112  152  156  112  116
131  130  120  122  120
>> 156

137  136  136  103  141
128  129  129  125  130
127  125  126  134  124
>> 129

127  126  131  128  125
129  134  108  158  127
>> 131

104  127  128  120  113
128  114  125  102  137
101  133  141  129  113
>> 125

140  133  124  136  133
138  125  151  120  130
>> 124

157  138   98  123  146
128  128  126  134  126
>> 98

112  121  103  123  126
150  147  124  135  119
>> 103

158  123  132  107  130
154  120  132  110  128
>> 132

148  105  112  129  125
110  111  121  105  131
118  126  138  129  111
>> 121
---
[[126 107 142 127 126 127]
 [131 105 151 129 130 129]
 [128 101 154 128 129 129]] → 126

[[132 144 129 137 143]
 [126 141 146 116 135]
 [120 138 149 147 139]] → 137

[[131  99 136 119]
 [133 116 132 110]
 [129 129 127 132]] → 136

[[125 137 139 126]
 [136 105 137 134]
 [131 113 139 132]] → 139

[[111 112 117 144 134]
 [155 124 124 120 117]
 [ 99 132 128 135 140]] → 144

[[109 120 112 115]
 [126 109 133 106]
 [131 110 149 106]] → 112

[[127 136 107 114 138]
 [116 138 110 122 140]
 [120 129 139 132 129]] → 114
---
[[135 110 136 127 129]
 [100 120 107 142 143]
 [122 141 129 139 137]] value 127

[[154 126 126 129 135 127]
 [101 127 127 128 109 127]
 [152 126 126 129 144 127]] value 135

[[131 124 132 133 131 130 129]
 [123 135 122 121 124 124 128]
 [119 146 113 110 115 116 151]] value 130

[[120 128 127 126 123]
 [111 129 126 127 126]
 [102 128 125 128 125]] value 126

[[137 119 108 147 141 112]
 [140 134 136 140 155 140]
 [116 122 120 115 102 115]] value 141

[[134 129 128 111 154]
 [129 128 125 126 129]
 [123 127 133 132 127]] value 111

[[122 104 123 124 126]
 [126 140 118 118 117]
 [123 122 114 116 116]] value 124

[[141 119 117 116]
 [136 108 107 106]
 [124 129 129 129]] value 117

[[140 134 108 119]
 [141 135 107 119]
 [140 133 104 119]] value 108

[[131 127 126 130 122 118 157]
 [128 127 128 130 128 126 129]
 [128 128 129 128 131 130 123]] value 118
---
Q:
128	127	129	123	121	142	113
131	122	131	120	112	151	100
124	129	135	126	124	149	110
A: 121

Q:
140	141	116	150	140	150
146	139	121	150	141	147
153	140	117	154	139	153
A: 150

Q:
122	141	134	117	117	121	114
126	115	120	134	116	133	134
113	119	133	117	126	123	149
A: 117

Q:
130	131	135	141
147	154	148	108
142	148	143	112
A: 131

Q:
132	131	135	111	133	134	132
138	134	145	155	115	132	136
148	140	117	118	121	127	124
A: 133

Q:
116	152	142	116
154	138	134	150
155	142	135	147
A: 152

Q:
147	119	111	148	124	133	129
133	123	128	126	123	123	149
124	143	105	146	118	118	119
A: 124

Q:
107	149	128	103
104	146	119	128
114	114	151	118
A: 149

Q:
108	111	150	134	141
109	127	135	144	157
119	111	130	156	133
A: 150
---
Input:
array([[128, 121, 126, 130, 137, 139, 106],
       [114, 140, 124, 126, 127, 122, 141],
       [132, 113, 113, 130, 139, 138, 107]])
Output: 141, 106

Input:
array([[134, 131, 128, 113, 135],
       [110, 104, 116, 128, 107],
       [115, 116, 121, 129, 113]])
Output: 135, 104

Input: array([151, 128, 122, 132, 145])
Output: 151, 122

Input: array([124, 140, 150, 101, 133])
Output: 150, 101

Input: array([138, 149, 144, 111, 131, 119, 125])
Output: 149, 111

Input:
array([[143, 154, 134, 138],
       [146, 149, 141, 155]])
Output: 155, 134

Input:
array([[123, 139, 141, 120, 148, 131],
       [123, 139, 140, 118, 150, 132],
       [119, 130, 139, 125, 126, 136]])
Output: 150, 118

Input: array([115, 156, 110, 112, 149])
Output: 156, 110
---
[101 138 143 136 117] -> 143, 138

[[127 125 146 101 147 108]
 [129 144 129 132 131 155]] -> 155, 147

[135 146 143 105] -> 146, 143

[136 129 106 120] -> 136, 129

[126 116 120 117 103 129] -> 129, 126

[[127 132 134 130 124 115 112]
 [140 132 142 141 150 124 117]] -> 150, 142

[[144 110 101 111]
 [100 143 150 137]
 [117 119 110 130]] -> 150, 144

[[125 128 131 141]
 [157 151 114 121]] -> 157, 151

[112 126 154 125] -> 154, 126

[147 137 118 122 100 158] -> 158, 147
---
[[100, 108, 135, 156],
 [112, 124, 129, 110]] ==> 124

[[158, 122, 130, 114, 140],
 [149, 148, 130, 122, 140]] ==> 130

[[137, 109, 103, 121, 114, 134, 115],
 [142, 107, 126, 139, 108, 146, 133]] ==> 108

[[133, 128, 151, 131, 131, 127, 128],
 [132, 132, 130, 127, 131, 129, 129]] ==> 131

[[128, 133, 138, 138, 141, 134],
 [133, 132, 147, 143, 152, 139]] ==> 143

[[141, 150, 102, 135, 108],
 [156, 137, 131, 120, 141]] ==> 131

[[134, 135, 123, 103],
 [143, 131, 137, 121]] ==> 131

[[151, 132, 105, 142, 107],
 [136, 140, 126, 130, 114]] ==> 126
